A single turn carries every row of the set below to another of its rows. Some are shown first; where does it send the rows asked next?
q959: -0.10	+2.94	-0.67	-3.79	-1.30	-2.79	-2.78	+1.13	-0.40	-1.28	-0.45	-1.66	-0.27	+0.46
q36: +1.42	-3.24	-3.78	-1.34	-0.71	+0.30	-1.82	-2.73	+0.49	-2.04	+1.98	-0.96	+0.00	-1.90
q289: -3.56	-1.52	-0.52	-0.54	+2.08	+2.28	+0.90	-0.59	+0.66	-0.77	-3.36	-0.84	+0.96	+0.59
q34: +1.04	-1.05	-2.08	-1.44	-0.57	+0.27	-3.70	-2.76	-1.23	-3.04	+2.91	-0.89	-1.39	-2.58
q399: +0.54	-2.01	-1.88	-1.52	-0.43	+0.09	-2.31	-1.79	+0.63	-0.22	+3.02	-2.74	-0.21	-3.78
q351: -1.52	-0.73	+1.55	+1.75	+3.20	-0.87	+0.05	-2.34	-0.01	+2.84	+1.53	+0.45	-0.03	+0.09
q460: -4.13	-1.54	+1.27	+0.34	+1.26	+2.48	+0.20	+0.36	+0.60	-2.82	-0.14	-0.43	+2.53	-0.42
q535: -2.50	+1.14	+0.96	-1.51	+2.51	+2.00	-0.82	-0.01	-0.82	-1.88	-4.00	-0.42	-1.19	+0.72
q333: -1.26	-0.04	+1.38	-1.35	+1.79	+1.96	+0.25	+1.70	+0.61	-3.34	-2.69	+0.47	+1.22	+1.10
q174: -1.25	-2.11	+0.60	+2.32	+2.68	-0.59	+0.31	-2.77	+0.04	+1.30	+1.96	+1.71	+1.09	+1.10
q672: -3.26	-1.85	-3.81	-0.96	-1.95	-1.61	-1.86	-2.48	-0.23	-1.27	+1.53	-1.22	+2.08	+0.46
q485: -2.26	+1.09	-3.37	+2.43	-0.23	+1.29	-1.08	-1.79	+1.09	+2.81	-1.20	-0.17	-1.65	-0.59
q632: -1.26	-1.01	+1.24	+2.49	+2.71	-0.57	-1.07	-3.21	-1.26	-0.44	+2.49	+2.48	+0.08	+1.39
q524: -3.40	-0.96	+0.04	+0.17	+1.67	+2.55	-0.82	-1.06	-0.98	-4.34	-1.98	+1.04	+0.82	+1.37
q27: +0.36	+4.41	-0.41	+0.69	-0.10	+0.41	-1.88	+1.44	+0.94	+1.23	-1.08	+0.09	-2.45	-0.60
q304: -1.46	+2.07	-1.46	+3.35	-1.15	+1.58	-3.07	-1.08	-0.59	-2.81	+2.09	+2.18	-0.92	+0.18
q768: -0.29	+1.01	-2.23	-3.79	-1.18	-2.81	-1.11	+0.63	+0.91	+0.60	-1.72	-2.12	+0.53	+0.71
q482: -3.32	+0.63	+2.13	-1.28	+2.22	+1.90	+0.12	+1.24	+0.65	-0.36	-2.26	-1.79	+0.62	-0.99
q530: +3.43	-0.81	-2.81	-2.80	-0.29	-0.11	-2.65	-1.57	-0.27	-2.82	+0.31	-0.28	-1.75	-0.99
q377: +1.75	+3.07	-1.97	+1.03	-0.62	+0.74	-1.58	+1.14	+1.11	-1.50	-1.42	+2.50	-1.66	+1.66
q40: -0.28	-0.31	+0.80	+0.82	+3.49	-1.10	+0.32	-2.33	-0.02	+3.06	-0.56	+0.97	-1.00	+1.12
q565: +0.28	+1.73	-1.97	-2.98	-1.59	-2.32	-3.01	+0.00	-0.99	-3.63	-0.19	+0.28	+0.28	+1.95
q417: +0.13	+1.71	-1.92	+1.06	-0.41	+0.57	+0.30	+1.31	+3.00	+2.83	-1.43	-0.23	-0.47	-0.55
q654: +0.84	+2.74	-0.19	+2.04	-1.39	+0.95	-1.73	+2.01	+1.33	-2.67	+1.87	+2.13	+0.42	+0.26
q231: -3.09	-0.16	-2.01	-1.01	-2.30	-1.69	-3.57	-2.00	-1.52	-3.29	+2.67	-0.70	+1.41	+0.35
q573: +2.88	-1.66	-2.61	-3.00	-0.13	-0.45	-1.08	-0.48	+1.55	-0.02	+0.42	-2.09	-0.61	-2.43
q779: +2.89	-1.20	-1.25	-2.08	-0.93	-0.09	-2.50	-0.23	+0.58	-3.26	+2.95	-0.81	+0.17	-2.33
q822: -0.78	+0.49	-1.50	-1.98	-2.23	-2.04	-2.68	+0.23	-0.42	-4.20	+2.18	+0.07	+2.28	+1.07
q816: -2.47	+0.57	-3.05	-2.77	-0.95	-2.27	-1.94	-1.59	-0.22	+1.78	-1.12	-2.90	-0.43	-0.11
q125: +1.08	-1.56	-3.43	-2.20	+0.17	-0.09	-2.48	-3.07	-0.27	+0.23	+0.31	-2.20	-2.13	-2.65
q393: +1.08	+0.48	+2.12	+0.25	+3.38	-1.41	+0.59	-0.31	+0.52	+2.31	-0.06	+1.16	-0.45	+1.20
q928: -3.53	-0.71	-2.41	-1.81	-1.71	-1.99	-1.60	-1.33	+0.43	+1.06	+1.34	-3.04	+1.81	-0.97
q996: -2.99	+1.14	+2.67	-0.45	+1.76	+2.25	-1.62	+0.84	-1.07	-3.99	-0.87	-0.07	+0.37	-0.18
q613: +1.12	+1.71	+2.69	+0.40	+3.31	-1.32	-0.84	-0.73	-0.80	+0.50	+0.40	+1.93	-1.24	+1.40
q63: +1.49	+0.34	+1.81	+1.07	+2.93	-1.02	-0.55	-1.08	-0.56	-1.07	+0.74	+3.22	-0.23	+2.54
q804: -3.24	+0.70	-1.69	+3.48	-1.09	+1.46	-1.22	-0.77	+1.51	+1.53	+2.16	-0.44	+0.29	-1.92
q561: +0.11	-0.21	+2.51	+1.84	+2.47	-0.85	-0.85	-1.20	-0.60	-1.16	+2.90	+2.71	+0.82	+1.39
q875: -5.28	-0.53	+0.78	+0.23	+2.02	+2.65	-0.99	-1.40	-1.05	-1.43	-1.42	-1.22	+0.11	-0.69
q91: -1.69	-0.67	-3.21	+3.71	-1.49	+1.68	-0.74	-1.15	+1.57	-1.17	+1.65	+1.91	+1.05	+0.39
q138: +2.45	+0.65	-1.05	-3.02	+0.06	-0.48	-3.08	-0.59	-0.23	-1.03	+1.23	-2.13	-2.10	-3.07

q63 moves to -> q174
q573 moves to -> q779
Where do these go?
q804 moves to -> q27
q524 moves to -> q289
q768 moves to -> q822

A single turn carries every row of the set below to another of its rows. Some are shown first; where does it send the rows asked next?
q50: -2.37	+0.10	+4.31	+0.51	-3.74	-2.99	-0.42	+2.19	+1.32	-1.61	-1.41	-0.83	-1.00	-4.88	+1.91
q342: -1.13	-0.06	-1.84	+0.85	+1.70	-0.56	+3.09	+1.20	+3.39	+0.49	-2.00	-1.88	-0.41	-2.48	-0.05
q244: +1.33	+0.45	+1.25	+1.00	-0.62	-2.25	+3.74	+0.75	+1.40	+2.16	-0.93	-0.78	-1.00	+0.06	-1.43
q410: +0.46	-1.49	+1.33	+2.87	-1.07	-1.57	+3.07	+0.41	-0.95	+0.17	-2.84	-3.21	-3.21	+0.49	+1.57
q250: -1.05	-4.01	+2.58	+1.05	+2.16	-1.60	+3.59	-1.42	+0.80	-0.51	+1.24	+1.18	+2.97	-2.66	+3.73
q389: -6.58	+1.60	-0.12	-0.77	-0.70	-2.02	+1.25	+0.68	+0.38	+1.36	-0.14	+0.75	+0.96	-0.75	+1.34
q667: -0.53	-0.37	+1.58	+2.15	-0.68	-2.11	+3.29	+0.90	+0.66	+2.22	-0.27	-3.42	-4.21	-1.19	+0.40
q383: -5.65	-3.44	+3.78	-1.34	-1.03	-3.47	+1.46	-0.59	+0.83	-0.07	+1.76	+0.13	+0.83	-4.68	+2.53
q291: +1.72	-4.22	+2.23	+3.72	-0.97	-0.43	+3.03	+2.01	+1.06	-1.86	-0.20	+0.21	+1.06	-2.00	+0.51
q579: -4.45	-2.83	+2.27	+5.00	-1.49	-2.68	+1.91	-0.01	+0.09	+0.12	-1.68	-4.33	+1.45	-1.91	+1.57
q544: -6.87	-4.30	+2.57	+4.18	+0.03	-2.41	+1.63	+1.07	+0.93	+1.16	-1.04	+1.35	-0.89	-1.33	+1.51
q531: -0.67	-1.69	+3.09	+1.83	-2.93	-4.27	+2.67	-2.21	-1.24	-3.29	+1.10	-2.06	+1.50	-1.78	+1.92
q384: -4.72	-0.64	-0.51	+1.75	+3.39	-1.25	+0.69	+1.74	-0.41	+1.75	-0.01	-1.50	+0.92	-0.72	+0.14
q471: -0.73	-1.40	+2.01	-3.47	-0.48	-1.85	+2.69	+0.20	+0.04	-0.25	+0.98	+2.03	-3.02	-1.79	+2.08
q504: -6.41	-3.78	+1.71	+1.63	-0.99	-0.49	+0.65	+1.24	-0.57	-2.26	+0.63	+0.46	+1.95	-3.01	+4.09
q336: -4.34	-2.93	+1.75	-0.73	+0.74	-0.75	+2.04	+1.96	+0.92	+3.56	-1.65	-0.81	-3.70	-2.46	+2.35
q43: +1.17	-2.47	+4.53	+0.53	-1.41	-3.07	+1.94	-0.97	+0.28	-2.16	+0.61	-3.74	+0.64	-0.04	+1.75
q132: -4.33	-4.36	+3.83	-1.01	-0.93	-3.04	+1.48	-1.30	-1.01	-2.12	-0.57	+0.26	+1.95	-3.18	+4.06
q634: -0.13	-1.95	-1.26	+3.30	-1.38	-0.85	-0.42	+1.50	+2.55	-0.66	-2.06	-2.07	+0.93	-1.55	+1.81
q401: -3.92	-2.64	+3.75	+2.36	-3.09	-1.51	+0.72	+1.34	-2.22	-0.94	+1.62	+2.81	+2.07	-0.12	+2.02
q627: -2.42	-4.33	+0.28	+0.99	+1.91	-1.40	+4.70	-1.65	-1.28	+1.61	+0.56	-1.28	-0.22	+0.56	+1.91
q995: -0.28	-2.09	+2.44	+1.19	-5.03	-0.99	+3.42	+0.91	+1.94	-2.31	-0.45	+2.43	+1.31	-2.00	+1.80
q545: -4.78	-0.85	+3.27	-0.21	+0.08	-1.45	+4.69	+1.24	-1.29	-0.01	+1.68	+3.13	+1.09	-1.17	-0.07
q298: -3.66	+0.16	+0.51	+1.22	-3.84	-1.70	+0.48	+2.77	+0.04	+0.33	-1.59	-2.08	-2.55	-0.72	-1.09
q899: +1.64	+0.59	+0.68	-1.97	-1.68	-1.14	+2.84	+0.33	-0.22	-1.28	+0.56	-2.11	+0.85	-2.12	+1.51
q357: -4.47	+0.15	+0.29	+1.58	-2.14	+0.24	+1.02	+0.57	+0.64	+2.63	-1.71	+1.51	-2.46	-3.90	+1.54
q398: -6.21	-2.41	+0.82	+0.60	-0.72	-2.53	+2.88	+0.56	-0.14	+2.19	-1.49	+0.39	-3.24	-4.23	+2.78
q186: -0.40	-3.45	+2.68	+0.96	+0.58	-3.52	+3.18	+1.29	+0.33	-2.90	+1.22	-1.80	+3.37	+0.35	+0.96

q50 moves to -> q579
q298 moves to -> q544
Where do these go?
q132 moves to -> q43
q244 moves to -> q357
q291 moves to -> q342
q410 moves to -> q336
q384 moves to -> q545

A single turn carries every row of the set below to another of its rows. Some are shown first; where does it send the rows asked next?
q51: -2.21	+1.78	-3.72	-1.49	+1.06	+2.62	-2.75	-1.76	+0.95	-1.54	-1.01	-1.15
q568: -0.17	+1.31	+0.85	-1.88	+1.56	+1.47	+2.72	+0.36	+0.07	+1.90	-0.75	-1.69
q344: -0.30	+2.57	-1.60	-1.50	+0.60	+0.89	-3.38	-0.27	-1.98	-2.30	-4.72	+1.52
q981: -2.94	-1.35	-2.49	-2.00	-2.07	+2.25	-3.69	+0.62	-2.32	-3.16	-1.30	+0.54
q519: -4.36	+2.18	-1.63	-1.85	+2.02	+0.62	-1.30	-2.36	+1.44	+0.30	-2.66	-0.46
q795: +1.95	+2.74	+1.41	+0.62	+2.21	+1.32	+1.08	-0.19	+0.00	-1.13	-1.42	-0.37
q120: -2.12	-1.87	+1.73	-0.86	-1.04	+2.05	-1.06	-2.45	+0.53	-3.71	+0.34	-3.14
q412: -4.64	-0.63	-0.03	-2.77	-1.44	-0.15	-1.50	+1.49	-2.28	+0.97	+0.21	+1.86
q843: -0.39	+0.50	+3.56	-0.32	+0.06	+1.06	-0.79	-0.26	-5.35	+1.05	-1.86	-0.11
q368: +0.42	-1.80	+0.77	+0.80	+1.16	+1.69	+0.86	-2.43	-1.65	-2.96	+1.34	-0.91
q796: -2.20	+2.53	-4.30	-0.63	+0.21	+0.16	-0.82	+0.17	-2.21	-3.29	-1.50	+1.00
q556: -4.45	+0.92	-1.22	-0.56	+0.05	+1.01	-1.48	-1.22	-0.02	+3.70	-1.36	-0.63
q183: -2.92	-0.15	-4.68	+1.00	+0.49	+2.36	-2.20	-1.80	-2.78	-0.96	-2.76	-0.19
q352: -3.99	+1.49	+2.65	+2.46	-0.72	+0.52	-1.88	-0.01	-2.60	-4.22	-0.36	+0.84
q694: -1.88	-0.81	+4.22	-0.23	-0.80	+1.96	-1.25	+0.26	-3.88	-3.40	-2.05	+0.36
q905: -3.06	-1.09	+0.27	+0.95	-1.33	+3.57	+0.95	-0.39	+0.75	-1.51	+0.03	-3.59
q486: -2.42	-1.20	+2.35	-0.19	-0.89	+3.02	+0.93	+0.43	-0.48	+1.46	+1.71	-1.59
q831: +1.25	+1.26	+0.51	+0.76	+0.66	+1.01	-0.11	-2.53	+1.00	-2.00	-3.00	-2.62
q801: -3.98	-0.31	-1.73	-1.21	-1.69	-0.04	-2.62	+0.18	-2.33	-2.05	+2.03	+0.91
q703: -1.21	+3.35	+3.32	+0.89	+0.66	+2.00	+1.08	-0.53	-0.82	+1.73	-1.44	-1.47
q297: -4.70	+0.54	-1.83	+1.01	-1.99	+0.02	-0.72	+1.91	+0.30	-3.29	+0.20	+0.55
q575: -2.44	+0.40	-0.05	-0.98	+3.75	+1.23	-1.08	-0.49	+2.44	-1.00	-1.67	+2.26
q558: -3.02	+0.79	-0.21	-0.36	-2.49	-0.46	-1.69	+0.68	-5.31	+0.56	+0.36	-0.03
q886: -4.08	-0.01	+1.16	-0.46	-2.81	+1.77	+1.25	+0.67	-2.57	-0.37	-0.13	-3.17
q940: -0.38	-2.14	+0.56	+0.11	-0.42	+1.08	+2.71	-0.51	-1.05	-4.09	-2.90	-1.63
q954: -1.65	+2.95	-1.01	+0.09	-1.48	-1.13	-0.85	+1.43	-2.26	+2.19	-2.84	+1.64
q585: -2.54	-0.48	+0.39	+3.25	+0.14	+0.97	-3.43	-0.44	-2.45	-0.99	-3.89	+1.90
q615: -1.69	+0.40	+3.95	-0.43	-2.30	+1.25	+1.18	+2.14	-2.72	-0.43	-2.58	-0.16
q365: -0.30	+0.48	-0.78	-1.27	+1.22	+0.43	-0.58	+0.00	-2.25	+3.47	-4.01	+0.83
q97: +1.11	-0.46	+0.67	+2.91	+2.50	+1.55	-1.06	-0.19	+0.31	-0.15	-1.31	+1.68
q391: -1.80	+1.19	+2.18	+1.09	+1.07	+1.39	+0.92	-3.48	-2.00	-4.23	-1.81	-2.17
q501: +1.05	-0.79	+2.49	-0.32	-1.29	-0.08	-1.13	-0.22	-2.20	-4.59	-1.58	-0.05
q126: -4.35	-1.30	+0.42	+0.05	+0.38	+2.32	+1.21	+0.76	+2.74	-2.15	-2.28	-0.71
q381: -3.32	-0.62	-2.37	-3.35	+1.98	+2.10	-1.81	-1.23	-2.25	-2.40	-2.39	+1.92
q104: -0.05	-0.16	-1.77	+0.38	-0.69	-0.78	-2.02	+0.79	-2.34	+0.04	-4.95	+2.18
q529: -5.11	+1.87	-1.32	-3.41	-0.14	+0.56	+0.67	-0.14	-0.24	+1.33	-0.65	-1.49

q381 moves to -> q940
q412 moves to -> q615
q905 moves to -> q801
Where do these go?
q297 moves to -> q352
q568 moves to -> q529
q51 moves to -> q120

A single turn carries every row of the set below to another of its rows. Some are shown first; where does it send the rows asked next?
q114: +3.50	-3.26	-0.77	+2.69	-0.87	+1.10	+0.35	+2.25	-3.74	+0.09	-2.31	-0.67	-3.18	+0.66
q305: +1.25	+0.86	-0.48	+3.40	-0.36	+2.29	-0.79	-1.24	-0.84	+0.28	-1.83	+0.68	-0.69	+5.50
q211: +0.26	+2.22	-1.94	+3.62	-1.66	+0.70	-1.65	-0.60	-1.41	-0.73	-5.76	-1.10	-1.80	-0.51
q592: +2.15	-0.67	+1.44	-1.79	+0.09	-1.74	-1.39	-2.30	-5.07	+2.99	-1.98	+0.37	+0.06	+1.92
q148: -0.43	+1.20	-1.41	+2.14	-0.30	+0.76	-2.97	-0.96	-0.05	-2.23	-5.65	-0.59	-3.78	-0.29
q359: -2.34	+1.90	+0.71	-1.52	-0.60	-1.71	-2.36	+0.43	-1.51	-0.78	-1.12	+0.92	+1.43	+2.74
q54: -1.02	+2.69	-1.43	-2.55	-0.66	-2.07	-2.35	-0.16	-3.07	-1.04	-1.40	+1.39	-2.59	+3.85
q465: +2.64	-2.43	+0.14	+1.42	-0.91	+0.31	+0.32	+2.18	+1.21	-1.15	-0.50	+1.18	-1.79	+2.14
q402: +2.30	-1.55	-0.20	+1.44	-1.65	+0.58	+0.96	+0.41	+1.18	+2.26	-1.68	+1.33	-0.14	+1.84
q684: -0.97	-0.40	-1.74	+2.16	-0.72	+0.01	-5.58	-0.49	-1.15	-1.38	-4.41	+1.45	-3.35	+3.65
q557: -1.02	+0.76	-2.61	+2.53	+1.94	-1.53	-4.42	+1.71	-3.44	+0.63	-5.13	-2.81	-1.03	+2.03
q224: +1.69	+0.20	-0.76	+5.60	+2.09	-1.33	+0.37	+2.30	-1.34	-2.56	-3.57	+0.05	-1.47	+0.98
q363: -0.26	+0.04	+0.85	-0.82	+0.37	-2.97	+0.13	+0.72	-1.84	-0.66	-0.59	+3.31	-1.38	+4.36
q659: +2.25	-1.18	-0.13	-0.37	+0.27	-3.09	+0.30	+1.34	-5.85	+0.25	-2.60	-2.03	-2.59	-1.17
q262: -1.29	+1.01	-1.40	+1.81	+0.80	-2.27	-4.97	-2.52	-3.77	-1.89	-3.89	-0.41	-4.28	+0.41
q723: +1.10	+1.04	+0.41	+1.07	-1.10	-4.11	-2.66	-1.71	-6.14	+1.26	-3.94	+1.25	+0.08	+1.06
q931: +2.16	-1.45	-1.16	+1.98	+0.22	-0.01	-2.89	+1.06	-4.39	-1.33	-2.82	+0.30	-1.99	-3.37
q699: -0.22	+0.72	-0.75	-0.11	+0.77	-1.27	-5.88	-2.31	+0.50	-0.20	-4.46	-0.36	-1.52	+1.02
q25: +0.51	-0.38	-0.47	+1.27	+0.23	-0.57	+1.90	+0.00	-4.79	+1.49	-1.50	-2.19	-1.71	-2.08
q177: +3.73	-1.96	-1.85	+4.58	+2.48	-0.28	-2.15	+1.67	-1.30	-1.77	-2.23	+1.56	-3.39	+1.66
q314: +0.42	+1.34	-1.20	+2.10	+0.72	-2.68	-4.79	-1.94	+1.06	+0.78	-3.84	+0.46	+0.56	+1.18
q737: +1.66	-1.25	+0.80	+1.52	+0.15	+2.79	+0.83	+0.28	-0.19	-0.28	-0.31	+1.12	-1.09	+1.84
q256: +2.14	+1.53	-1.13	+0.30	+1.30	+1.60	-1.37	-1.27	+1.34	-0.69	-0.57	+0.33	-2.46	+3.95
q889: +1.18	-1.21	-0.15	-0.24	+1.60	-4.43	-1.17	-0.31	-4.07	+4.02	-1.14	-0.49	-0.73	+2.37
q35: +0.52	-2.09	+0.15	+3.33	+1.60	+0.73	-3.07	+0.44	-5.47	+0.33	-2.05	-1.46	+0.46	-1.91
q226: -1.91	+2.11	-1.74	+2.89	+1.15	-1.74	-4.06	-3.51	-4.12	-0.67	-1.82	-0.33	-2.33	+1.05
q548: +4.08	-2.42	+0.04	+3.63	+1.30	-0.48	+0.84	+2.26	-3.44	+0.49	-3.70	+1.09	-2.42	+1.66
q462: +0.72	-1.19	+0.61	-2.92	+0.53	-2.99	-2.17	-0.87	-4.37	+1.74	+0.55	-0.93	-1.09	+2.03
q923: -1.32	-1.02	-0.02	+0.36	-0.90	-2.52	-0.24	-0.72	-1.45	+0.17	+1.81	+3.06	-1.36	+1.45
q436: +0.75	-2.50	-1.53	+3.15	-0.64	-0.91	+1.28	+4.26	-3.57	+0.55	-2.39	+0.68	-2.77	+2.08
q868: +1.90	-0.41	+0.50	-0.59	-1.15	-2.50	-0.57	-1.61	-0.52	+0.08	+0.79	+2.33	-2.23	+4.05
q809: +2.37	+0.42	-0.84	-1.72	-0.86	-1.81	-4.15	-0.08	-5.55	+2.23	-4.40	-0.03	-1.08	+0.30
q863: +0.28	-1.63	+0.83	-0.09	+1.45	-1.33	-0.03	+1.64	-6.09	-0.86	-1.52	-0.24	-1.46	-2.04
q994: +0.10	-0.68	-1.69	+1.78	+2.00	+0.01	-5.60	+0.25	-2.62	-0.02	-5.82	-2.16	-2.95	+1.79
q221: -1.84	-0.55	-2.14	+3.79	-1.48	+0.43	-4.90	+0.71	-1.44	-1.15	-3.00	+2.42	-1.23	+2.74

q221 moves to -> q314
q868 moves to -> q462
Where do these go?
q923 moves to -> q889
q684 moves to -> q699
q305 moves to -> q359
q809 moves to -> q931
q737 moves to -> q363

